In the data rows, the value 500 means zero.
Here are some points:
(537 540 198 555 601 649 433 416 285 518 311 599 648 462 563 402)
(493 353 999 444 443 299 472 681 714 435 827 324 200 508 444 393)
(461 385 817 528 519 332 433 596 565 419 689 361 232 574 446 412)
(659 658 495 487 468 693 692 500 502 535 505 497 514 274 622 467)
(428 368 894 441 483 314 498 589 671 470 736 371 318 561 406 485)
(654 557 744 426 481 642 772 665 696 575 688 409 422 389 624 446)
(715 635 566 409 444 680 730 522 575 472 593 510 506 298 658 519)
(280 357 400 473 540 396 258 406 456 532 403 565 616 745 408 582)
(266 257 335 572 556 262 145 330 312 451 359 616 598 709 376 440)
(589 529 620 475 484 566 636 579 528 518 612 462 404 431 550 471)
(450 583 108 542 489 626 405 360 301 550 214 687 759 529 472 550)
(531 477 712 502 530 415 539 582 569 428 639 417 397 503 520 467)
(436 357 682 493 445 403 427 495 599 482 604 482 457 568 433 466)
(702 759 218 495 531 749 709 441 418 532 351 594 583 314 649 510)
(567 639 542 471 468 595 749 514 562 519 530 475 479 396 522 490)
(241 279 326 585 483 298 189 440 439 473 332 585 548 737 404 502)
(328 253 642 490 487 249 253 494 572 499 536 481 404 719 341 435)
(600 468 804 453 460 412 470 670 617 404 737 318 306 483 476 450)
(218 260 389 585 549 259 138 421 369 456 340 603 510 722 276 520)
(780 790 417 469 496 820 711 430 464 531 489 591 586 208 648 515)
(529 476 450 530 456 567 467 519 538 536 494 486 547 446 516 508)
(298 365 352 572 504 386 261 378 349 530 331 632 643 677 370 504)
Then 10 other points, each followed by its number:
(604 625 602 413 503 621 656 623 515 510 618 422 505 413 554 487) 0
(446 332 999 467 479 287 401 676 686 409 817 297 189 608 372 500) 1
(442 467 180 598 535 523 326 441 337 529 299 545 689 587 461 541) 2
(480 486 230 558 531 524 336 421 376 528 316 593 576 541 456 499) 3
(457 575 543 451 442 534 531 435 540 522 521 568 576 461 477 581) 4
(281 347 643 524 455 213 351 455 487 489 553 507 493 603 400 491) 5
(397 536 310 510 549 500 410 388 423 500 329 581 676 586 508 541) 6
(563 614 346 469 505 655 643 494 464 608 437 522 605 436 566 509) 7
(630 600 455 495 517 637 658 567 537 492 498 421 500 447 565 520) 8
(529 373 680 544 495 412 536 612 589 477 582 370 312 571 502 448) 9
Which of these numbered points is nearest to each point below, ignoring the 2 directions in which the first points spread most? Its number follows each.
(586 452 522 526 485 561 529 558 513 499 558 427 491 464 504 482) > 2
(801 712 633 447 465 733 815 591 603 547 679 407 364 241 696 464) > 3
(757 731 640 398 492 740 875 635 568 485 669 428 431 312 660 530) > 0
(362 328 808 526 506 303 291 561 606 403 618 392 338 627 366 517) > 1
(487 356 822 565 401 344 531 702 574 487 730 359 388 583 421 515) > 2
(522 495 648 448 514 509 513 557 577 457 628 450 394 478 492 512) > 1
(557 570 77 561 554 625 434 359 359 517 241 628 646 500 527 512) > 3
(519 566 245 466 549 592 495 399 421 473 317 625 684 485 587 510) > 6
(416 438 249 568 505 497 278 445 370 494 315 579 570 600 426 513) > 3
(407 336 749 544 486 305 390 590 526 451 670 400 356 648 337 493) > 1
(603 626 681 401 399 617 724 505 629 525 657 485 434 355 491 565) > 4
(567 577 236 579 475 633 561 492 403 549 335 573 698 468 536 555) > 2
(687 574 727 410 463 606 699 634 632 497 682 398 321 367 556 438) > 3
(523 549 499 489 503 577 552 455 471 480 538 543 521 455 492 546) > 1
(438 489 752 447 399 352 536 527 574 467 678 432 391 469 459 458) > 5
(631 582 624 449 452 635 746 617 581 552 634 407 453 402 620 521) > 7
(452 597 72 554 538 531 424 411 322 528 213 622 697 580 493 544) > 8
(630 694 363 440 545 696 650 451 541 563 410 587 602 393 573 565) > 6
(549 636 40 592 536 680 490 358 334 538 205 589 741 507 521 560) > 8
(446 529 266 517 544 509 412 372 406 500 344 587 592 494 483 465) > 3
(575 497 634 459 500 595 635 600 638 547 620 434 472 461 592 452) > 7
Here are 10 other points, each followed by its number:
(334 479 513 451 511 368 561 491 481 460 528 505 481 495 518 508) 0
(276 175 599 523 501 218 153 403 523 467 548 516 456 702 351 505) 1
(430 460 341 527 513 468 387 438 423 535 355 593 610 628 431 530) 2
(472 565 507 437 512 501 527 510 545 517 475 498 526 530 502 531) 3
(534 449 690 524 487 451 532 574 632 436 627 382 351 517 460 510) 4
(380 446 420 494 465 297 293 459 417 438 394 531 513 677 466 503) 5
(519 461 642 451 500 484 530 562 541 487 642 449 400 520 472 461) 6
(356 303 840 512 500 232 422 574 623 425 759 337 306 571 387 432) 7
(481 499 630 476 515 483 491 617 537 504 545 418 417 528 464 532) 8
(396 460 117 555 567 541 334 330 403 563 207 615 698 630 422 587) 9
The same question for these:
(536 703 247 326 518 636 491 310 482 479 412 623 678 388 484 558) > 3
(539 738 390 445 533 644 790 482 519 533 483 545 567 285 695 531) > 0
(570 536 789 356 477 506 694 616 676 473 724 400 351 446 623 456) > 3
(474 500 342 551 496 465 379 470 457 452 364 521 548 525 395 555) > 4
(190 349 406 604 525 211 243 333 343 524 374 537 571 711 317 488) > 7
(449 484 420 476 520 481 496 477 487 476 433 531 549 587 522 537) > 3
(502 427 492 463 525 451 404 434 530 486 524 536 546 515 480 509) > 1
(226 328 398 585 488 271 184 386 408 409 401 552 588 611 287 529) > 7
(500 761 180 463 537 605 672 344 375 476 283 640 703 356 584 562) > 0
(535 707 540 400 552 632 865 560 552 574 595 527 522 274 709 542) > 0
(427 364 945 497 394 322 468 714 658 462 769 317 299 541 423 488) > 8
(408 508 578 472 447 392 501 506 509 506 519 515 485 492 388 507) > 3
(325 317 531 555 523 312 266 455 494 446 461 490 453 668 366 488) > 4
(490 455 694 463 493 448 499 532 529 513 642 467 406 505 480 469) > 6
(498 577 210 552 541 527 333 394 325 483 271 603 658 526 517 530) > 5
(578 742 228 461 539 646 729 373 445 507 382 614 708 320 644 542) > 0
(784 746 646 427 467 754 892 648 655 555 616 437 446 272 690 506) > 2
(677 602 399 527 507 721 651 477 509 517 473 516 544 372 581 510) > 4
(624 494 757 490 474 454 612 676 674 510 659 414 309 474 536 422) > 2
(482 418 315 478 480 485 303 350 471 490 422 607 631 545 476 505) > 1
(590 800 221 454 507 614 735 468 404 549 372 599 703 282 642 532) > 0
